One turning vector, and how many ticks it has turned:
The counts run from 0 to 192.
[161 118 116 122 157 159 143 140 117 147 103 119 151 124  81  78  97 162] | 191
[146 140  96 102 116 158 126 130 117 143  96 104 190 123 101  95 123 163] | 38
[131 131  83 125 112 165 131 124 129 116  94 117 175 158 107 116  99 179] | 111
[126 111 102 136 154 145 129 141 141 146 112 141 176 132  69  78 123 156] | 5
[156  96 102 144 133 142 149 127 106 125 105 152 123 136  86  81  84 164] | 64
[132  98  90 156 130 145 140 127 126 115 105 157 139 158  86  96  88 170] | 131
[130 123  96 133 150 166 134 139 143 130 102 121 171 157  87 101 100 175] | 123
[114 114  89 135 125 135 119 130 137 140 110 149 190 133  76  83 137 152] | 15
[115 113  91 137 131 136 120 134 139 141 111 149 187 133  73  82 134 152] | 145
[132  92  89 154 111 128 136 120 113 120 109 171 139 140  83  83 104 156] | 141
[164 130 111 108 143 166 140 137 113 145  98 104 161 123  94  87  99 167] | 50
[153 108 101 123 106 126 131 122  94 146 107 149 158 102  84  66 125 142] | 19
[138 116  78 128  73 137 129 109 100 113  96 145 160 137 110 103 110 162] | 163
[167 132 104 101 108 154 136 124  94 142  94 109 164 109 105  86 109 160] | 105
[150 106 112 132 151 139 137 139 116 152 111 142 154 114  69  64 114 149] | 137
[170 125 100 107  98 150 139 119  86 135  93 117 152 114 108  89 101 162] | 171
[115 106  90 151 141 146 129 134 145 125 109 152 167 156  76  93 109 165] | 3
[126 135  81 117 101 156 121 123 127 125  97 117 194 144 105 109 120 169] | 36
[129 122  97 135 152 165 134 139 144 129 104 123 171 156  84 100 101 174] | 58
[146 122  83 128  93 156 138 115 107 109  92 128 151 151 114 112  88 175] | 109
[137 124  82 129 102 161 135 119 120 109  93 124 160 159 111 117  91 180] | 45
[161 120  97 110  89 135 132 117  87 140  97 133 160 103 101  79 120 149] | 95
[167 110 102 129 122 156 149 124  98 122  96 129 128 136 101  93  77 171] | 53
[150 100  96 132  97 122 133 117  93 135 106 160 147 110  86  71 118 144] | 150
[121  95  84 155 113 130 132 121 124 117 110 170 152 148  83  88 110 158] | 142
[159 118  96 112  91 134 132 117  88 141  98 135 159 103  99  78 120 147] | 160
[148 120 111 125 163 161 138 143 130 146 105 119 164 132  78  82 103 165] | 60
[149 122 111 123 162 162 138 143 129 146 104 116 165 132  80  84 102 165] | 125
[148 105 111 130 147 136 134 137 116 153 111 144 158 111  70  63 119 147] | 7
[152 136 105 109 141 168 134 137 122 143  97 101 176 130  97  95 106 169] | 114
[153 100 109 134 134 131 138 132 105 147 110 152 146 109  74  62 113 146] | 8
[146 130  99 105 107 141 123 126 107 150 101 122 187 107  93  79 135 149] | 28
[124 134  81 116  98 152 119 122 126 127  97 121 196 141 104 107 126 166] | 166
[109 109  84 144 117 134 120 126 138 130 110 156 182 143  79  89 130 155] | 14
[147 109 104 123 122 129 129 129 106 154 108 146 166 102  76  63 130 141] | 148
[127 122  74 128  78 143 124 112 113 112  96 139 173 146 110 109 114 166] | 164
[158 137 102  99 115 158 130 129 106 146  95 104 178 114 101  89 116 162] | 39
[148 122  84 128  95 157 139 115 106 110  93 128 149 151 114 112  86 177] | 44
[143 113  88 139 118 159 143 122 118 109  96 134 141 160 103 109  79 179] | 185
[145  90  96 149 117 128 140 122 104 127 109 167 133 128  82  74 101 152] | 140
[139 125 104 125 158 167 135 143 138 139 103 114 171 143  84  93 103 172] | 189
[156 112  93 135 115 158 147 121 105 113  95 132 132 150 104 103  76 176] | 184
[145 139  96 101 112 156 123 129 116 144  96 107 192 120  99  93 126 160] | 168
[156 125 100 106 100 138 127 122  96 148  99 128 173 100  95  76 129 147] | 94
[122 110  76 138  81 130 123 112 113 116 102 158 169 140  98  97 121 157] | 23
[142  99  88 138  88 123 132 113  96 124 104 164 147 121  92  80 115 148] | 151
[134 115  88 142 128 162 139 128 131 111 100 133 151 165  98 111  85 181] | 121
[154  95 104 142 126 130 141 126 102 137 109 160 134 118  77  68 103 150] | 139
[167 132 102 101 106 153 135 124  93 143  95 111 165 109 104  86 110 159] | 170
[136 125  82 128 100 161 134 118 119 110  93 126 163 159 112 117  93 178] | 110
[141 136  97 113 135 169 130 135 131 135  96 103 182 142  99 103 106 174] | 113
[144 111  89 141 121 158 143 123 118 109  98 136 140 161 102 108  78 179] | 120
[156 111  94 137 117 157 148 121 106 114  96 133 130 150 104 102  75 177] | 119
[160 120  89 123  93 154 142 114  95 115  91 127 142 139 114 104  86 172] | 43
[164 107 114 129 152 151 147 136 109 144 106 133 137 121  80  73  93 159] | 62
[121 127  86 119 105 139 116 127 128 139 104 133 199 127  90  91 140 154] | 91
[151 123 112 121 160 163 139 143 129 146 103 114 165 131  82  85 101 166] | 190
[162 122  97 108  91 137 132 117  86 140  97 130 162 103 102  79 118 150] | 30
[110 109  85 145 121 135 121 129 139 130 110 157 181 143  77  89 129 155] | 79
[152 135 106 110 143 168 135 138 124 143  97 101 175 132  94  95 104 170] | 49
[167 113 100 127 117 157 148 123  97 121  95 126 130 137 105  96  77 172] | 183
[133 135  90 119 125 169 130 131 133 125  96 108 182 152 102 111 104 177] | 112
[138 124 105 127 160 165 135 143 139 140 104 117 172 143  83  92 103 171] | 124
[164 131 109 108 140 166 140 136 111 145  97 103 163 122  96  88  99 167] | 115
[120 101  88 155 132 144 135 129 136 118 108 158 154 159  81  96 100 167] | 2
[129 112 103 136 157 148 130 142 139 146 111 138 174 134  70  78 119 158] | 135
[173 118 107 119 126 159 149 127  96 132  96 119 135 127 100  88  83 168] | 117
[114 115  75 135  90 133 119 117 124 120 103 152 182 141  94  98 129 158] | 89
[133 116  88 140 127 163 139 127 130 111  98 131 154 166 100 112  85 180] | 186
[164 133 109 106 136 165 140 135 110 145  97 102 164 121  97  89 100 167] | 180
[133 140  89 108 110 158 122 127 126 135  96 110 196 134 103 103 123 167] | 37
[168 132 104 101 110 156 136 126  95 143  94 108 164 111 105  86 107 161] | 40
[124 116  97 128 130 135 121 134 131 149 110 144 188 120  74  74 139 147] | 81
[151 103  95 130  96 124 133 117  91 135 105 159 148 109  89  71 118 144] | 85
[153 136 104 106 138 167 134 136 121 143  96  99 176 129  97  94 106 169] | 179
[120  96  82 153 105 128 130 119 121 117 109 171 154 145  84  88 113 156] | 12
[167 110 114 126 150 154 148 136 107 142 103 128 137 122  83  76  90 162] | 192
[121 101  88 155 134 146 134 129 137 118 108 155 154 160  82  96  99 168] | 67
[131 130  84 126 114 165 131 124 130 115  95 117 173 160 106 116  97 180] | 46
